M: a few groups of rows, each row roughly a mix of its group's hidden directions:
M (109 x 10):
[[-26 -39 -16  16  11   1  51   7  11  30]
 [ 34   9  -4  11 -16 -16 -65  18  -8  -1]
 [  0  21  59 -18  -8 -12  11   0 -14 -42]
 [  6  12 -22  58  15  21  -7  -3 -18  37]
 [ 20   2 -14 -49 -29  47   0 -14  12  12]
 [-15  12 -23  46   5   3   4  29  50   8]
 [ 39 -12  -3 -24 -28  -2 -41  29  30   6]
 [ 13 -35 -57   5  35   5   5   7  15 -15]
 [ 36 -26 -16 -24  26  11 -30 -20  24 -33]
 [ 18 -25  -2 -21  30 -25 -34 -39   9 -28]
 [  8  -5  21  -3 -13 -21  29  57  10 -34]
 [-48 -31 -26 -10  12 -13   5 -18 -24 -36]
 [-23 -28  26   5  34  -5 -24  50  12   6]
 [ 20  35 -35 -19 -37 -15  20 -31 -20  -4]
 [ -7   4 -32  19   7  25 -23 -44  16  41]
 [  2  17  25 -39  -5 -10 -27 -16 -54  -2]
 [  1  18 -19  46 -20  10  -7  12  46  29]
 [ -6 -17 -56  11  19  10 -23 -13 -10  41]
 [-15   8  33 -46   6  -5 -13 -45 -15 -25]
 [ 13  -5 -47 -33 -26  38 -13 -24  -1  10]
 [-40 -25 -16   2  29   1 -15 -40 -13 -36]
 [ -9  -1 -17  55   8  10  19   9  50   3]
 [ 26  12 -23 -24 -45   6  23 -44  -2  -7]
 [ 10 -18 -26  33 -11 -15  14  60  10   7]
 [ 25 -12  -5 -10 -17 -15 -63  34   5  -6]
 [-34   3 -11  -3  13  19  58 -28 -17 -16]
 [ -1  59  31  16 -25  -1  28 -11   1  15]
 [  5 -29 -12 -60  10  -3  -8 -21 -37   0]
 [ -7 -26 -39  20  18  10 -17 -44 -16  31]
 [-22 -17 -22  -1  -2  -3 -17 -53 -27 -38]
 [-23  38  41  25 -12 -23  31  -1 -14  18]
 [-16  16  -8  10  -3  17 -29 -59  25  24]
 [ 39   3  26  25 -10  -3 -41  31  16  26]
 [  5  16 -32 -12 -42  -3  41 -25 -28 -13]
 [ 22  11   7 -18 -15 -15 -40  59  -4   8]
 [-43  -4 -32 -13  20  -7  36 -31 -12 -24]
 [ 23   4   7  -8 -12 -21 -52  49   0   9]
 [-11 -22  25   1  36   1 -34  46  25   8]
 [ -7  -3  14  15 -37 -43  -6  45  16 -23]
 [-20   2  15  41  27 -53  16 -18  -6  -2]
 [  3 -22 -42  -2  -4  20 -13 -41  23  39]
 [  7 -27 -69 -17   8   9 -11 -18  -5  -3]
 [-28  42  30  13 -29  -7  18   2 -35  21]
 [-11   2 -32 -16 -16   6  69  -1  -1  -6]
 [ 24  21  -6 -45 -29  49  -3 -11   4   4]
 [ 14  -9  -9 -63 -20  16 -38   7  -1   1]
 [-25  19 -13   9  14  15  62 -26 -17  -6]
 [ 16 -14 -31  12   2  -7  17  67  -7  11]
 [ 24 -33 -35   1  22   0   8  -7  55  -2]
 [-31 -30  16  34  30  -1  -3 -47  -1  -8]
 [-11   2  16  -4 -23  14  69 -16 -16   8]
 [  6  -8  22  11 -48  -1  -2 -41  42  -1]
 [ 33  -6  16  -7 -14 -10 -56  34  19  12]
 [ 11  -9  13 -64   6  -7   4  10 -39 -17]
 [-42  -5   4  12  29  -6  50 -33  -4   5]
 [ -6  14 -14   8  -5  21 -33 -55   6  37]
 [ -4  14 -18  40 -18   7  -2  13  59  20]
 [ -7   9 -20  34  -2  15  10   6  66  12]
 [-28 -27  35   7  44   5 -18  33  17   7]
 [ 12  20 -45  -7 -29  -6  16 -47 -17 -18]
 [-34  -3   1  27  21 -52   7 -12 -36   0]
 [ 24 -17 -48 -41  12  17 -23 -17  -5 -19]
 [-20  -7 -52  11 -23   9  29 -16   0  38]
 [  1   6  47 -34   4  -4  28   1   3 -47]
 [ 12  31  57 -10  11 -12 -15 -17 -20 -29]
 [ 28   1   3 -54   5  32 -27   2 -12 -29]
 [  2  11  25 -57  -6  -1 -20 -31 -32  -5]
 [  4 -48 -30 -35   0  39   2  22  10   8]
 [ 13 -39   3 -58   5  31 -17  -7  -1  -9]
 [-38  -3  25  28  18 -38  30   4 -30   9]
 [-10 -65 -33 -10  19 -11   0  -5  19  10]
 [ 25  -8  12 -28  -8  62  -3  25  11 -13]
 [-24  29  54  23 -10 -23  -2   4 -32   1]
 [-32  10  10  44   0 -43   7 -28 -23  10]
 [ -5  26  -7  53  16  11  15  41  25   4]
 [ 52  39  -6   8 -26  25   2  25   5  14]
 [ 51  14  -9  -3 -31  15   2  38  25  18]
 [  3  42  49  18 -28   5 -28 -11 -16 -10]
 [-15   2  17  51  30 -28  40   9   6  -2]
 [ 18 -14  24 -64  -3  32  -2  11  10  -3]
 [ 24  69  14  -2   3  -8  -5  -6 -14 -26]
 [ 21  25 -39   0 -33   0  25 -45 -13  -9]
 [ 48  38 -22  20 -17  -7   6  19  19  27]
 [-52 -26   1   6  28  -9  -1 -30 -25 -26]
 [ 12  -7  45  17 -28 -26  20  25 -18 -34]
 [ 21 -11 -26 -20 -11  -6  14  67   5   8]
 [ 21 -41 -47 -10   9  11 -30 -15  25 -10]
 [ 14 -20  -4 -38 -18  -8 -51  34  11 -13]
 [  7  11  26 -44  -8   3 -20 -39 -41   1]
 [-28  15  15  26  32  -8  48 -26  -1  21]
 [-33  -3 -18  34  26 -10  51 -22  -4   2]
 [  6 -26 -15   6   0 -30   9  59 -30 -11]
 [ 22  25 -32 -10 -43   2  26 -34 -22 -11]
 [ 23 -14 -17 -33 -17  43 -36 -27  -4 -12]
 [ 22  17 -24   0 -45  -3  33 -42 -15  -1]
 [  4 -11   4 -75  -9 -11 -11  -5 -18 -10]
 [ 27  55  19  -2 -11 -10 -37 -11  -2 -25]
 [ 29 -30 -49 -23  20  19 -15  -6  22 -17]
 [ 29  23 -31  -7 -46   0  29 -33  -9  -2]
 [-10 -24 -22  -4   9 -31  11  61   3 -21]
 [ -7  -4  25 -40   8 -13 -16 -30 -50 -18]
 [-27  27 -19  -9  19   3  63 -13  -8   1]
 [ -8  32  20  52   2 -46  -8   6   7  -3]
 [-15  26 -18   5   3  22  51 -34 -28 -15]
 [ -4   5 -34  28  16  25  15  13  54  19]
 [ 27 -12  -7 -52   0  31 -35 -14  -6 -22]
 [-33 -25  31   6  41   6 -26  37  -2  -5]
 [-22  36  48   5 -34  -4  -1  15 -26  17]
 [ 24 -23 -27  -8  -1  28 -23 -53  16 -13]]

one row of each group, then the others: which group is each in?
[ 43   3  26   2 -41  14 -36 -27  -3   4] | K
[ 20 -24 -27   2 -14 -18   9  61 -18  11] | G
[-25  43  26  29 -26 -31   6  11 -16  21] | X

[ 16 -42 -55  -4  18  16 -11 -20  17 -11] | X
[  9 -25 -53  12   9  16 -12 -12 -11  46] | G
[-38 -52   5  -3   1  -3   3 -41  -7 -24] | K
[ -2  -4 -17  47  -1  14  20   6  57   8] | G
[-30 -12  15  10  21  -9  56 -28  16  20] | K
[-19 -15  44  22  35  12 -17  41   1  10] | K
[  1   4  -8  22  12 -18  11  71 -18  -9] | G
[ 37 -18 -12  -9 -29 -19 -44  27  27   6] | K
[  1  12 -34  35  22  20 -20  -5 -26  44] | G
